In the rows, 128 means zero.
One turn moves each row of this set onto another row. After a few examples, where does it send each row asked below?
J421: [122 135 154 157 104 120 108  97 142 137 125 133 119 113 135  93 124  98
 121]
J171: [142 118 132 124 142 142 140 147 134 141 103 158  97 143 143  94 108  97
 136]
J98: [122 125 118 169 142 135 170 134 110 143 136  95 119 114 108 112 173 120
  98]
J61: [132 128 128 156 148 149 147 126 121 145 144 153 117  88 145 107 129  81
 140]
J863: [138 112 127 139 112 139 124 129 149 168 108  78 128 136 121 132 125 134
 119]
J866: [143 157 105 128 136 160 137 174 130 163 134 109 105 154 127 103 142 122
 138]
J837: [125 141 159 165 121 171 143  96 155 129 144 131 135 137 140 117 149  95
  97]
J731: [114 149 161 140 125 145 134 116 100 129 113 111 116 135 110  76 143 125
 137]
J919: [152 121 129 109 141 135 137 149 146 136 143 141 115 136 143 121 129 111
  69]
J384: [148 158 138 159 115 173 136 112 157 140 118 118 132 170 123 104 148 113
 131]
J261: [110 134 156 151 133 155 148 101 132 133 133 140 133 138 147 143 157 115
  90]
J253: [126 108 104 170 142 134 159 150 103 154 116 115 119 120 128  95 164 117
 109]
J385: [121 116 143 140 124 137 158 138 131 137 135 108  63 112 129  94 163  88
 140]
J892: [136 158 120 139 150 175 149 158 133 151 154 134 137 154 134 128 148  93
 117]
J749: [135 102 167 135 135 141 108 119 165 145 146 114  93 135 116 119 120  89
 129]
J776: [126 111 142 153 133 149 123 119 108 132 136 111 152 131  97 126 133 134
  95]
J120: [130 113 132 155 127 120 151 126 149 156 155  87  88 122 109 117 150 112
  80]
J18: [138 157 103 122 119 135 119 156 136 149 135 130 104 151 114  91 129 121
 146]
J248: [124 117 112 110 154 133 135 154 118 167 130 118 117 115 146 130 151 141
 119]
J89: [147 117 154 122 120 135 137 129 165 146 140 117  72 140 127 109 127  76
 133]

J248 goes to J776
J731 goes to J61
J384 goes to J385
Now find these:
J866 goes to J98
J18 goes to J253

One turn moves each row of this set onto another row. After a few examples, where does it send each row asked below?
J461: [101  84 134 160 141 140 142 155 113 108 137 121 158  98]
J602: [110 126 150 134 114 166 116 111  95 117 137 122 137 138]
J581: [ 96 114 119 131 129 115 130 156 148 130 125  87 146 153]
J980: [ 94 117 126 127 135 115 128 157 147 132 127  90 141 149]
J828: [112 111 116 151 112 116 147 157 110 121  87 103 123  88]
J867: [112 109 132 190 106 104 115 142 128 115 133 131 133 138]
J632: [ 94 110 119 131 128 112 125 160 149 133 131  89 138 148]
J967: [132  93 116 100 115 146 147 123 144 123 137 134 126 118]
J740: [115 115 127 155 116 115 150 157 114 122  86 108 124  85]
J800: [128 141 116 142 125 153 144 126  97 153 144 102 131 121]
J247: [113 114 119 149 118 113 147 158 113 125  91 108 117  85]
J853: [110 117 120 115  90 133 117 117 114 116 122 135  99 131]
J396: [127 109 162 143 111 134 131 140 145 108  82  99 154 128]
J974: [168 117 118 149  96 142 149 111 132 135 135 119 129 129]
J300: [123 120 143 136 102 169 120 109  89 109 131 111 135 134]
J213: [118 114 121 154 110 115 143 161 114 127  89 101 119  88]
J468: [102  83 128 163 138 136 144 150 113 103 136 127 161 102]
J131: [115 109 109 119  87 140 122 117 103 109 129 124 102 129]
J950: [105 113 133 186 115 101 121 140 131 114 136 134 138 143]
J526: [166 120 128 151 106 143 152 113 134 141 130 132 132 116]
J667: [137  86 111 109 107 149 145 118 136 113 147 129 129 127]
J32: [129 104 167 142 113 135 127 143 152 111  89 102 152 127]
J245: [167 112 117 153 106 145 149 117 128 138 142 124 138 112]
J843: [ 95 118 126 132 129 108 129 156 152 130 124  94 139 153]
J969: [142  88 109 106 105 143 144 123 139 118 134 130 125 109]
J252: [117 109 120 109  86 139 112 118 115 108 119 124 106 129]
J627: [137 132 113 135 117 159 146 124 100 144 142  89 134 128]
J53: [113 118 131 188 112  99 118 140 130 120 133 131 131 142]
J512: [113 111 124 189 108 100 121 140 131 116 132 130 138 144]
J829: [124 111 164 137 118 131 135 144 152 112  84 101 150 124]
J640: [ 98  92 130 165 143 131 147 153 111 107 136 128 155  98]
J525: [135 137 116 150 117 152 134 123  97 147 151  97 138 129]
J552: [128 109 169 141 114 132 128 140 147 108  83 106 147 124]
J422: [112 126 141 129 106 162 107 114  95 116 136 108 136 142]
J882: [105  87 136 162 145 135 143 150 116 107 139 130 158 101]

J32 goes to J632
J468 goes to J828
J882 goes to J247
Now find these:
J526 goes to J967
J300 goes to J627
J969 goes to J252
J829 goes to J843

One turn moves each row of this set onto another row. After a few examples, where does it send each row asked below?
J263: [132 113  99 129 110 148 158  76 122 116 165  96 160 119 110 116 134 110
 114]
J210: [131 114 114 107 119 134 135  46 148 145 113  98 139 159 102 144 112 123
  96]
J960: [183 136 138 114 105 138 118  80 165 138 133 115 153 161  90 112 156 100
 130]
J292: [158 119 125 169 159 121 153  62 143 156 137  91 185 137  89 121 121 122
 128]
J301: [119 110 107 108 117 136 134  51 150 146 123  83 134 151  92 154 114 122
 103]
J938: [137 145 140 116 120 130 101  92 153 174 194  84 140 141 117 116 112 125
 153]
J879: [158 142 108 151 112 113  98  86 141 146 170 102 177 166  96 165 137 121
 144]
J173: [138 120 110 125 113 146 159  70 122 122 160 106 159 121 127  98 124 115
 106]
J888: [167 158 136 144 118 114  98  73 142 163 161 121 170 169 133 124 114 134
 127]
J988: [125 121  94 160 108 161 125  82 176 183 154  84 155 134 100 155 139 120
 137]
J567: [180 138 124 125 120 123 107  90 142 142 157 125 172 178 101 145 143 103
 143]
J918: [150 116 120 170 158 122 153  64 144 156 143  82 182 133  82 127 123 120
 133]
J498: [127 117 119 105 120 135 134  45 149 151 117  95 134 155 108 137 105 126
  95]
J475: [141 135 141 109 103 145 113  88 174 158 169  71 127 130  89 103 139 114
 145]
J16: [180 148 143 119 123 124 106  83 144 156 156 132 164 175 125 116 124 114
 134]
J872: [155 143 154 106 107 143 115  80 173 161 157  90 130 137 107  85 132 118
 133]
J778: [127 115 103 126 111 148 158  75 124 122 169  92 155 115 116 109 128 114
 114]
J979: [159 152 151 115 123 127 103  83 150 172 175 111 148 157 133 101 109 125
 139]
J700: [142 118 122 168 158 123 153  65 147 161 150  73 176 126  84 123 118 124
 136]
J362: [131 151 125 143 114 118  94  85 149 171 194  79 153 143 116 136 111 138
 147]
J742: [169 127 125 118 103 139 118  89 166 134 145  95 151 153  71 130 164  97
 142]
J157: [128 112 108 109 118 135 135  50 148 143 116  92 139 157  94 153 116 120
 100]
J237: [157 136 119 157 114 158 128  66 172 186 126 126 163 153 135 121 125 126
 112]
J488: [144 118 107 127 113 146 160  70 121 117 155 110 163 126 122 105 130 111
 106]
J623: [148 128 125 114 101 142 114  93 170 145 163  74 137 137  71 126 156 103
 150]
J232: [137 143 110 148 111 116  96  90 146 157 188  81 163 151  98 159 129 128
 151]
J231: [148 123 134 166 160 123 152  59 146 166 144  84 175 129 100 105 109 129
 128]
J903: [130 119 109 124 112 149 158  72 124 125 167  96 155 116 124 100 123 116
 110]
J102: [158 131 112 126 117 125 105  99 145 145 177  98 164 163  84 159 146 102
 158]
J733: [176 143 153 109 108 140 117  76 168 151 139 112 142 154 108  90 139 111
 125]
J736: [136 136 121 153 114 161 125  68 177 198 144 106 150 137 137 114 116 133
 119]
J359: [145 119  90 164 109 159 127  79 171 171 137 106 168 150  97 162 149 113
 130]
J386: [120 130 108 157 111 162 124  76 179 196 158  85 145 128 119 132 122 130
 132]
J351: [115 113 112 107 118 136 134  50 151 152 128  80 130 146  98 146 107 126
 103]
J636: [157 122 132 167 160 121 153  58 145 161 137  92 181 136  97 110 114 125
 126]
J850: [141 114 101 128 112 146 159  73 120 114 158 105 165 125 115 115 134 108
 110]
J880: [173 150 121 148 116 111  99  78 139 149 157 122 180 176 115 147 130 124
 132]
J862: [118 116 117 105 119 136 133  46 151 154 124  85 129 148 106 138 104 128
  99]
J883: [135 134 121 122 116 129 102  99 152 160 195  77 147 145  92 144 131 114
 162]
J564: [145 158 138 140 117 116  96  76 147 174 180  99 157 152 135 118 104 142
 134]
J230: [162 127 103 162 112 156 129  70 169 173 123 127 173 160 116 145 142 115
 118]
J721: [141 120 129 167 159 123 152  63 147 167 151  74 173 124  93 112 111 129
 134]

J850 goes to J263
J292 goes to J918
J988 goes to J386
Now find these:
J862 goes to J498
J880 goes to J879
J979 goes to J16
J742 goes to J623

